Turns in one plane each, and the order they were made in; the first pair answered
turn A:
[ -5  11 -24  54  -7 -34 -23  -9  -1  30  19  -5   2 -32  35  -2   5 -30
  20 -35  31 -10  -8]  ->  [-13  20  -7  49   3 -30  -9 -15 -11  45  19   9 -18 -24  30  16  15 -30
  33 -44  24 -16  -8]
[ -3  -2   2  -1   1  -2  -2 -17  -9  -9 -19   2  11 -13  18  -7 -15   0
 -12  -7 -15  -2   4]  ->  [ -2   5   6   4   3   6  -4 -15 -10  -6 -23   8   5  -7  18  -4  -9 -10
  -3  -6 -14  -7   4]
[ 13  17 -19  15 -18  -4 -12  22  22 -24   5  -5  33  -1  25 -32  -1 -33
 -22  22  28   5   1]  ->  [ -4  32  28 -18  11  15  29   4  12  22   5  31 -26  20  13  20  39 -31
   8   5   8  -8   1]
[ 10  -1   6  -2  12  13  -9   0   8 -19   2  18  13  14   9  -7   6 -18
  11  12   3  -3 -28]  ->  [  1  -6  17 -19  11  -4  17 -12  -6   3   8  16  -4  15   3  19   3  10
  13  -1  -8   3 -25]
turn J:
[ 23 -27 -19  -4  28  -9 -50  19   3 -36  39  -4 -10  33 -22 -32 -21   5
   9  25  -2  17 -29]  ->  [-43  14   9 -11 -28 -20  10  25   0  37  65  -1 -17   9  -2 -26  29 -18
   0   8   7  24   6]
[ -4   8  -1 -22  -3 -13  -4   7  25  17  43   1 -27  -2 -15   2  16  -1
  14   3   9 -14  -6]  ->  [ 11   5  18 -18  11 -10  11  -8   3   8  27   7 -39   9 -21  23   2  19
  11  -7 -11 -17  -5]
[ 28  -2 -14  26  24  12 -42  10  -4 -49 -40  -3  18  24  17 -32 -19 -17
  -4   5  -3  -7 -14]  ->  [-34  28  -3  18 -29  -2   0  29   7  19  -9  -2  13  -5  36 -34  30 -45
  -6  -5  23  -1  19]
[ 15  13   1  29 -29  13  18  15 -29 -12 -43 -15  19 -16  35 -22 -16 -26
 -30   4 -12  18 -17]  ->  [ 13  11  -3  28 -28  14  13  15 -24 -15 -45 -16  19 -14  36 -26 -16 -26
 -32   7 -11  20 -17]
turn C:
[ -1 -29 -32 -14   4 -29 -48  12  19   9  14  12   0  -5  16  -8 -10  13
 -10 -22   8  15 -15]  ->  [ -4 -32 -32 -11   0 -34 -37   8   8   7  16  13  -4  -7  12  -6 -19  22
 -16 -24   6  12  -9]
[ -8 -13   1 -14 -47 -29  35  -3 -17  -5  36 -26   2  -2 -20  10 -30  46
 -29  -4   3   8   6]  ->  [-28   5  10 -22 -49 -23  44   1  -5  26  42  -8  -9  -2 -14  13   3  22
 -12  -4  10   5  13]
[ 21   5  -6  42 -40 -18  10  -7 -16 -10 -32 -19  35 -27  10 -18 -30  -1
 -39   1   9  11  31]  ->  [  7  13   3  35 -50 -15  29  -9 -22  10 -28 -15  25 -29  14 -13 -20 -10
 -39  -4  13  14  41]
[ -5  14  -6  23  12   0  -6   3  -4   3 -14   4   5  -2   4 -14 -11 -13
  12 -14  -2  -7   5]  ->  [  5   8  -3  25   8   2  -4   3  -7  -6 -16   0   7   1   6 -14 -17  -9
   7  -9  -4  -4   6]
Now pairs of rows:
(2 to 3 turns a pair)
[ -7  -4  24 -32   8 -24  80 -26   3  36  27  20 -63  22 -25  35  45  -2
  55  29 -10 -16  17]  ->  [  2   4 -40  27 -22 -18   7  21  45 -21  11  -9  12   1  18 -56  35 -69
  28  73  36  -3  25] => A then C then A
[ 21  -5  21  -8  36   6 -20  -2  -6  -6 -19  24 -21  20  -5   6  -3   2
  11 -16  -3   1 -12]  ->  [ 29 -17  -1   6  21  -7 -33   3  -5 -25 -16   5  10  10  -4 -19 -26   3
  -5  -6   5   4  -7] => A then A
[-29  19   6  24 -51  -4  56  31  13  15  28   1  -5 -39  34  -5  65 -13
  24  21  37  15  29]  ->  [-30  11  -2  33 -57 -13  50  34  14   9  29  -9   6 -46  33 -13  51  -7
  17  25  44  21  30] => A then A
[-39   3   7  -6 -28   6  27   6 -22  -5   1 -16  11 -21 -14  18 -26  24
 -19 -10  -7  10  19]  ->  [-21  -3  18 -12  -1  14  24  -2 -25 -15 -10  -4  -1  -5 -22  29 -35  30
 -12 -11 -22   4   4] => C then J then C
[ 28 -44 -33 -19 -11 -38 -18  24   1  18   7 -14  23 -38  22 -26 -42  25
  -6  11  42   9  -9]  ->  [-13 -12   1 -30 -28 -37  28  21  -7  68  10   5   0 -42  36  -4   3   3
   2  -7  45   7  16] => J then C
[-11   4  12 -42  43  -7  -4   6  -1  62  33  25 -24 -10   5  20  31 -19
  38 -13  29  -4   7]  ->  [ 12 -36 -10 -51  57 -22 -31   0  -4  36  45   2 -13 -16 -16  14  -8  17
  33  -4  24   0 -11] => J then J then A
[-23  34  54   4  45  -7  15 -30  -2  14 -72  60 -52  29  38  26  23 -35
   7 -21 -27  -1  -1]  ->  [-42  41  17  12  20 -20 -21  11  47  26 -30  49 -21  13  50 -24  51 -82
  13   4  14   7  -4] => J then J
[-14   0  -3  -7  21   0  12   2  12   7   8  12  -9  13   7  16  22   3
  18 -12  -6 -20   8]  ->  [-28   8  -5   0  -6  -8  25   2   6   9   1   2   5   1  18  11  14  -1
   1 -18  -6 -14  26] => A then A then J
[-51  22   5 -22  10  -7  15   1   0  58  20  23 -20 -18 -12  14  31 -11
 -31 -10  21  -6  24]  ->  [-18  -7   2 -15  21 -15  17 -22 -37  10  -4   1   1 -21 -25  19 -32  42
 -66 -15  -5   1  29] => A then J
[-13   9 -21  -3   9  10 -27  18  36  14  19   7   6  -4  13 -19  39 -37
  24  10  20  -2   1]  ->  [-20   2 -10 -24  18  -2 -18   8  31  32  35   9 -17   0  -7   4  43 -13
  30  -5   7   2  -3] => A then C
[-34  22 -22   7  33 -20  -7  22  -4  39  -2  -1  33 -19  30 -43  33 -37
  14  -9 -17  -6   4]  ->  [ -9  -9 -37  -8  58 -28 -38  17   4  17  11 -10  33 -11   9 -45  14  -9
  30  -1 -17  -8 -19] => A then J then J
[-12  20  21   0  -8  -5  45 -14 -22  20 -22  15   0   0  13   5  15 -15
  -4 -12 -22  -5  25]  ->  [ 21 -15  -9   9  -4 -17  13 -11 -19 -25 -20 -12  35  -6   6 -17 -31  13
 -25  -3 -19   4  13] => A then J
[ 43  -1 -16  26   9  19 -37   9   7 -68 -15  -2   7  26 -11 -29 -14 -13
  -9  26   8 -10 -12]  ->  [-11  22  31  11 -50  -1  52 -11 -43   0  -9  -6 -13  -1  -1  11 -14  17
 -36 -15  -9   1  31] => C then J then J
[ 22 -15  33  42   0  28 -36 -12  47  -9 -13   8  26  25   7 -24  -6 -31
  -8  -4  16 -16  -4]  ->  [-15 -14  42  15 -14  12 -13  -9  55  38  28  12  -1  17   1  -5  28 -26
  10 -12  26 -12   4] => A then J then J
[ -8  26 -15  24   5   8 -23   8  16   5 -44  15  17  -3  29 -11   6 -36
   8  15   2 -14  25]  ->  [-12  20  17  -2  22   5  14 -19 -12  27 -38  30 -17  10   2  31   6  -1
  18  -1 -21 -16  18] => C then A
[ 15  -2   9  15  40  14 -20 -18 -12 -15 -45  19   1  16   9  13 -23  -1
   1 -21 -25  -8  -4]  ->  [-14   9  28  -7  13   2  19 -18 -19  30 -23  21  -9   1  10  32  -6   8
   2 -33 -21   0  10] => A then C then C
[-15  -3  11 -36   5 -21  46  -5 -22  43  36   3 -44   6 -18  29   9  40
  17 -26 -25   2  13]  ->  [-28   1 -10  -3 -48 -35  44  15 -25  25  24 -33  16 -23  11 -13 -20  30
 -22 -20  -4  13  40] => A then J
[ -5  28 -18 -27  11  29 -25 -10  61   7   0  10 -37   7   0 -31  44 -49
  42  10  35  31 -32]  ->  [-42  47   9 -32 -30  15  31 -16  35  46   6   5 -41 -10  13  -6  48 -34
  22  -8  32  35  -4] => C then J
[-14  -2  -8  -2  26  25  -1  -9  26   9  23  15 -20  11 -19  -5  18  -9
  21   2 -21 -14 -11]  ->  [  0 -20 -23  14   1   5 -11 -10  18 -19  24 -11  12  -8 -20 -23 -22  15
  -5   4 -13  -4  -9] => A then A then C
[ 22  -7 -29  -2  21  22 -12 -23  10  15  -8 -14  25  11 -10  16 -29  12
   7  13   8   3   2]  ->  [ 10   2 -26  11   0  19   1 -21   6  19 -17 -19  41  -2   3   9 -29   5
  -5  13  10   9  17] => J then J then A
[ 12  19  14  11   6  33   5   6  -1 -26 -33  23  -8  25  14 -12  23 -24
   7   2  -7  -9  -3]  ->  [-22   7  -3  -7 -37  -5  13  22  15  19  35  -5   0  -5   3 -22  32  -9
   5   3  20   6   4] => A then J then J
[ 26 -26  15   1  18  -7  -3 -19 -33 -28 -24 -13  22   2  20  15 -54  18
 -27  -4 -21  -9  -6]  ->  [ 25 -31 -16   4   9 -13 -37   2   0 -31   4 -25  39  -6  17 -25 -36   2
 -19  16   7  -4 -13] => C then J
[  4 -14   4 -35  70  -3 -36 -11   5  45  11   8  12  21  -3   1  14  -3
  27 -15  -8  -5 -24]  ->  [  2 -14 -14 -27  48  -9 -49   8  20  40  25  -6  33  11   4 -16  12 -11
  19  -5  10   1 -28] => C then J then C
[ -1  18  26  28  -6   9  35 -29 -39   1 -56   4  14  -8  26  16 -19   0
 -39 -21 -22  -3  23]  ->  [-17  35  21  28 -16  16  27 -11 -20  18 -48  12  15  -9  40   2  14 -34
 -25 -18  -8  -5  31] => A then C then C
[  6 -41 -42  18  -1  -1 -39   9  13  -5   3 -14  19  -6  25 -45  -5 -10
   4  28  49 -10 -23]  ->  [  0 -26   0  -6  43  26 -19  -8   7  21  -8  31 -38  27  14  -2  38 -15
  43  11  25 -21 -35] => A then J then J
[-33  -2   2  -3  30  11  -3   0   4  28 -11  34 -29  -3  27  -7  30 -51
  45  19   9  -8  20]  ->  [  3 -55 -24 -21  51 -11 -32 -11   7  -4  18  10 -27  -5 -14  -4 -21  11
  43  20  -5  -2 -12] => C then A then J
[ 20  -3   0  -1  22  16 -15  -4 -10 -28 -26   7  -9  28   1   5  -8  -9
  10   8  -6  -9  -9]  ->  [  7  -8  -2  -8  -7 -12  13 -12 -29 -12  -5 -15  -1   8  -7  12 -34  28
 -13  -5  -9   1   9] => A then A then C
[  1 -12  28   6  20 -12   3 -27 -25  27 -29  -7  15 -25  33  21 -24  19
 -32 -29 -18  -5  23]  ->  [-20  14  12   9   5  -5 -15  -2  11  51 -12   0  14 -27  48  -5  28 -36
  -9 -12  13  -3  22] => J then J then A
[-10  -8  -9   3 -19 -12  -4   6 -13 -20  -7 -43  20 -22   1 -25 -33   6
 -25  13   2   5 -10]  ->  [-11  10  28 -18  21  14  20 -11 -26   2 -17   0 -34   6 -12  22   2   6
   2  -2 -26 -10 -16] => A then C then A
[  3 -19 -17 -17  15 -21   1 -12 -47  19  -3 -37  -8 -22 -12   5  -9  16
 -34  -5  -3  23   3]  ->  [-14   7  -5  -1   1  -9  16  -5 -50  28 -22 -28  -3 -21  13  -3   6 -13
 -39 -10  -3  23  21] => C then A then J
[  8 -17  -1   4 -35 -20  21 -11 -32  -1  -8 -20  23 -26   2  11 -40  36
 -38 -12 -10  15  22]  ->  [ -4  -5 -18   6 -50 -24  13   8 -10  16  14 -26  33 -35   6  -9 -21  12
 -34  -3  15  15  24] => J then J
[ 14  35  27  -2  16  14  22   8  -8 -16 -36  22 -20  15 -10  16  16  10
  15 -10  -8   8   8]  ->  [ -2  33  -6   2 -16  -2   1  36  25  -4   2   0  10 -11   1 -24  28  -9
  10  10  32  17  13] => J then C then J
[  0   1  -2  -9 -35 -21  20   7  12  12  53  -7   1   2 -29   0  12  25
  -1  11   9  14 -23]  ->  [  4   8  -3  17 -57 -10  20  11  -3 -13  17 -14  32  -5  -9 -19  -9   7
 -27  11  10  18  -6] => A then J then A
[ 11 -29  -8 -12  21 -24 -23 -14 -20  21  10 -19  12  -2 -21   7 -23  42
 -13 -20  -9  27 -22]  ->  [-25  19  26 -12   7   0  14  -6 -16  61  -9  14 -13   3   3  20  32 -12
   2 -26  -5  17  -2] => J then A then J
[ -1 -30 -55  32  -3 -11 -26  15  46  12  10 -14   0 -24   4 -34  16   7
  56 -23  21 -11  22]  ->  [ -4 -38 -28   7   9 -20  11 -11  17  36  21  -9 -33 -19 -17  11   7  49
  54 -43  -8 -12  19] => C then A then A
[-13  -2  10 -18  -5  -9   5  -5  -2  28  18  -4 -18 -13  -9  21   5   6
  14 -16   6  -1   4]  ->  [ 11  -5 -11  -1  13   6 -37   7  13  -7  -7  -5   3   0   3 -11   2 -24
  12   2   9  -9  -7] => A then A then C
[ 58 -17 -12   5  29  19 -33   4  10 -55 -31   4   7  29   3 -13 -27   7
  -2  15 -19  -5 -32]  ->  [ 12 -19 -38 -14 -24 -19 -29  35  45   1  47 -21  26  -7   5 -42   4   2
  -3  23  22  10 -20] => A then A then J
[ 31 -35   0  16  37   3 -67  19  20 -23   6  -1  -3  26   2 -11  16 -62
  37  23   0  -4 -17]  ->  [-25 -11   6  11 -42 -22 -15  30  18  44  44 -16   3 -14  16 -10  45 -63
  18  15  17  14  23] => C then J
[-12  24  19 -35  37  -7  17  -4  44  40  33   4  -4  -9 -56   1  37 -53
   2   1  19   3  11]  ->  [ -2  15 -14 -16  21 -15 -15   8  53   9  31 -23  39 -22 -48 -36  10 -57
 -16  20  33   9  11] => A then A
